In the data rows, 50 means zero.
Some points, one per row:
51,60,68,35,51,58,28,50,36,50,52,49,54,47,34,45,58,52,74,54,51,57,53,54,40,47,46,60,64,41,55,43
53,49,18,60,50,52,69,27,53,44,65,47,48,58,57,50,39,60,30,39,52,40,51,42,58,51,70,35,32,68,47,78
44,58,69,30,64,34,33,50,30,44,42,42,46,65,38,49,44,58,79,60,52,52,49,64,29,52,37,70,53,39,48,35
58,55,48,55,58,51,51,48,50,58,42,54,42,50,66,46,48,36,50,53,45,49,51,47,47,60,46,52,45,53,50,55
64,45,29,79,42,67,76,44,61,56,51,65,38,26,74,38,62,43,8,34,51,44,30,45,67,58,78,35,45,57,51,68
52,43,78,41,47,51,28,69,54,56,47,49,56,46,35,48,66,34,69,52,58,53,47,63,51,51,37,74,61,47,65,25
59,54,49,62,47,64,63,50,51,57,42,47,33,38,70,50,59,39,45,45,54,43,36,50,58,63,64,55,48,58,50,62
53,45,50,38,57,42,54,45,40,54,52,47,40,55,55,49,37,43,59,44,44,51,56,53,45,60,44,47,47,56,37,61
48,53,64,29,43,51,36,63,46,58,50,49,52,59,36,48,54,45,77,46,50,49,62,57,39,41,40,66,58,57,58,25
46,50,35,55,48,42,55,43,49,36,54,46,73,52,44,56,43,75,48,58,55,47,54,41,48,43,50,40,43,45,46,41
24,53,28,55,39,28,49,35,58,30,68,42,73,66,22,53,39,76,38,55,54,57,69,36,45,23,41,33,38,56,49,41
38,59,31,42,46,28,39,35,45,31,50,40,72,75,32,54,37,80,58,58,43,49,59,41,43,29,41,44,50,51,38,37
36,48,64,45,53,37,38,56,49,43,45,48,53,60,47,50,47,54,76,49,55,50,57,52,39,53,34,55,53,45,45,33
44,53,59,33,62,45,44,50,29,46,48,45,47,59,53,49,34,41,68,40,38,51,56,55,35,62,43,56,48,52,45,58
50,51,47,61,53,62,55,52,50,58,48,48,28,39,64,52,56,34,39,43,48,39,39,51,57,59,60,50,50,44,44,61
40,65,25,57,30,56,53,27,68,32,67,35,71,56,26,34,63,72,22,39,63,51,54,42,63,26,59,35,40,80,64,63
44,62,60,44,58,47,52,46,33,55,51,49,49,68,49,49,40,44,69,55,40,51,48,51,40,52,46,54,56,51,42,54
65,48,52,53,53,59,55,47,51,59,45,56,33,44,64,53,49,34,47,45,51,46,44,51,59,68,65,49,47,51,47,56
41,67,49,29,60,42,56,33,36,36,51,48,63,61,43,40,35,64,55,48,37,50,63,43,47,49,46,51,54,60,50,57
52,48,55,42,42,47,51,56,51,46,57,45,68,48,41,56,60,56,53,54,58,47,57,47,53,36,44,62,53,47,51,37
50,52,49,29,64,51,42,48,47,58,43,53,30,53,49,55,28,40,63,46,45,51,47,51,35,67,43,55,56,54,39,52
57,57,50,42,42,40,40,45,48,39,57,50,66,57,44,51,52,62,52,56,58,58,53,42,47,46,47,59,55,49,52,51
47,47,49,43,55,58,52,56,40,57,39,59,42,52,60,51,44,38,56,46,48,49,45,56,50,59,49,54,50,47,49,48
44,46,36,46,69,50,47,41,50,47,46,47,56,54,56,60,29,55,55,61,37,57,51,38,38,54,42,48,48,53,46,41
41,50,48,38,57,38,30,59,44,55,46,43,60,68,45,53,35,54,78,52,44,41,49,54,32,51,36,60,52,32,36,31
56,43,43,62,36,45,52,58,67,56,69,55,67,37,43,46,67,46,40,56,66,55,51,49,69,34,51,42,45,57,64,51
39,46,58,47,37,40,34,51,47,39,68,32,64,61,24,36,53,56,72,61,51,60,53,48,45,33,42,53,51,58,52,29
Then 10 other points, each followed by its number:
29,57,41,51,52,32,50,43,43,38,52,39,69,58,31,57,49,65,59,53,46,51,64,47,46,39,41,49,48,44,49,41 0
55,57,27,57,47,53,54,30,43,46,64,51,45,47,50,48,50,52,34,47,50,55,45,41,50,46,63,35,43,61,43,64 1
49,57,41,54,54,55,69,33,48,57,46,45,44,55,57,54,51,53,34,47,38,48,45,46,56,58,61,40,43,60,44,61 2
52,62,57,17,72,41,49,39,21,41,40,48,44,71,47,50,23,53,78,54,33,51,59,59,20,58,32,53,51,48,37,69 3
40,63,61,26,49,43,37,45,36,47,52,39,76,70,24,43,38,64,72,57,45,62,57,57,32,38,35,59,62,55,51,43 4
53,36,68,54,43,59,46,55,60,64,56,53,51,24,49,47,66,38,42,50,67,49,49,55,59,38,46,60,53,55,57,36 5
40,58,37,29,58,45,47,41,22,40,49,41,54,73,35,48,29,72,59,45,33,56,49,44,41,40,42,56,58,59,36,55 6
46,51,50,30,59,55,45,54,31,41,42,48,47,57,54,57,42,46,64,47,46,42,41,51,47,46,49,45,51,48,45,51 7
45,38,61,40,55,37,40,56,48,39,48,53,56,73,37,61,40,53,69,54,53,48,50,56,33,41,27,60,54,41,44,25 8
56,51,63,42,65,60,46,50,46,59,53,60,34,53,57,59,44,34,72,40,45,53,44,66,46,56,56,56,55,57,42,51 9
Which of these numbered points is nearest to each point below, looking only along the 2 directions in which the first points spread most? Its number follows each.
38,59,53,34,41,44,36,42,46,42,59,36,68,62,25,44,47,66,46,52,67,45,58,41,50,27,42,59,46,68,50,47 > 0
45,48,67,29,44,47,37,63,44,46,61,51,68,65,36,55,48,45,68,51,52,57,53,52,40,34,35,68,54,43,47,42 > 8
39,39,54,62,49,42,41,63,56,53,37,61,46,47,52,59,52,43,72,53,59,41,56,56,52,38,39,53,61,41,52,27 > 7
57,57,60,29,66,52,40,40,30,47,39,37,44,72,47,56,21,50,72,54,30,53,46,64,24,67,42,58,53,52,38,46 > 3
47,57,35,74,39,53,62,37,65,54,51,51,55,38,63,53,54,63,35,57,58,51,54,31,67,44,57,37,45,49,50,41 > 1
38,46,61,69,52,47,47,64,57,53,42,54,46,54,64,55,44,50,60,52,64,47,47,56,44,51,46,52,50,40,53,32 > 7
46,60,59,34,52,45,44,55,48,40,57,37,70,54,40,47,55,54,61,53,47,51,61,45,36,37,39,56,60,56,53,44 > 6
40,58,61,20,71,41,39,48,24,52,39,52,39,67,46,54,30,45,77,52,42,57,54,56,28,56,35,58,49,54,36,51 > 3
45,45,21,63,50,56,54,33,63,46,52,57,58,47,59,58,40,59,35,53,47,41,49,36,57,55,57,36,46,52,40,47 > 1
49,60,39,49,47,53,68,35,54,55,40,45,48,35,61,51,46,52,33,36,43,55,49,47,54,66,60,41,42,59,53,61 > 2
64,43,45,72,42,71,62,55,57,56,50,58,37,32,69,49,53,26,28,36,53,48,42,46,56,70,64,40,47,47,55,61 > 2
38,52,34,55,72,40,45,43,53,51,45,45,58,70,59,64,32,54,66,61,49,49,53,34,30,49,43,48,50,42,38,41 > 6
57,54,57,33,58,56,40,52,40,57,38,56,45,53,54,52,40,34,61,56,40,50,43,57,39,67,49,49,51,37,41,55 > 9
47,45,32,64,36,40,56,48,73,36,67,44,61,40,55,55,51,69,31,52,66,41,56,40,62,41,60,41,49,56,51,47 > 1
57,46,37,53,53,58,64,37,51,62,50,54,42,43,64,41,48,50,33,48,43,57,39,50,59,59,58,38,48,53,45,76 > 2
65,42,46,67,46,59,60,56,55,59,42,57,39,38,80,47,61,35,26,42,47,49,46,52,57,67,64,41,46,45,48,61 > 2
36,56,34,48,56,40,43,57,47,35,53,43,61,64,39,60,41,63,62,51,54,54,54,45,42,48,42,53,43,44,46,38 > 6
38,66,30,27,52,25,63,18,27,36,53,48,69,74,24,39,27,74,36,54,30,63,59,35,38,37,47,32,44,67,45,72 > 0
61,42,86,32,53,55,31,72,34,60,48,49,49,46,38,43,58,32,77,50,54,45,50,64,46,52,31,73,56,50,59,35 > 3
40,48,55,38,63,43,46,58,42,51,27,52,56,67,54,62,30,55,65,64,49,47,51,50,28,57,36,54,50,33,36,35 > 3
39,40,62,52,46,32,39,60,54,44,39,45,37,62,46,58,36,39,83,59,48,37,53,52,33,57,29,59,55,33,62,22 > 3
43,44,63,55,51,38,43,64,51,49,50,47,53,46,57,53,56,50,70,52,59,38,51,47,39,46,49,56,51,30,45,33 > 7
42,58,30,58,20,43,51,32,62,37,75,54,71,55,36,49,63,81,13,39,61,51,65,37,73,24,63,40,42,73,62,64 > 1
52,49,57,49,45,56,41,56,49,42,47,44,58,49,36,54,55,53,56,58,57,47,54,50,45,28,47,54,52,48,61,45 > 6
54,58,64,34,45,47,33,60,54,47,49,51,67,56,38,53,57,52,68,55,58,57,56,50,41,42,32,58,60,52,48,36 > 8
56,44,72,20,48,42,22,61,41,50,44,38,63,49,23,38,59,51,75,54,52,48,59,61,42,34,26,69,61,43,46,40 > 8
43,46,70,44,54,37,35,65,37,41,35,56,42,58,49,54,47,52,77,55,40,43,58,51,28,53,32,61,55,39,45,29 > 3
41,44,15,77,57,54,69,32,64,37,61,49,54,54,55,58,43,71,26,53,49,46,54,39,56,39,64,38,41,49,46,56 > 1
45,45,51,44,51,47,40,50,52,46,41,47,61,65,41,60,38,63,60,58,46,45,56,49,31,38,48,57,64,44,44,26 > 6
50,57,24,59,48,47,61,35,54,35,59,54,47,48,46,50,46,68,29,47,50,45,57,40,66,45,61,41,39,65,48,67 > 1
55,56,29,55,43,44,65,41,55,45,57,51,52,51,54,53,46,58,31,43,63,44,60,39,66,43,65,35,49,63,55,72 > 1
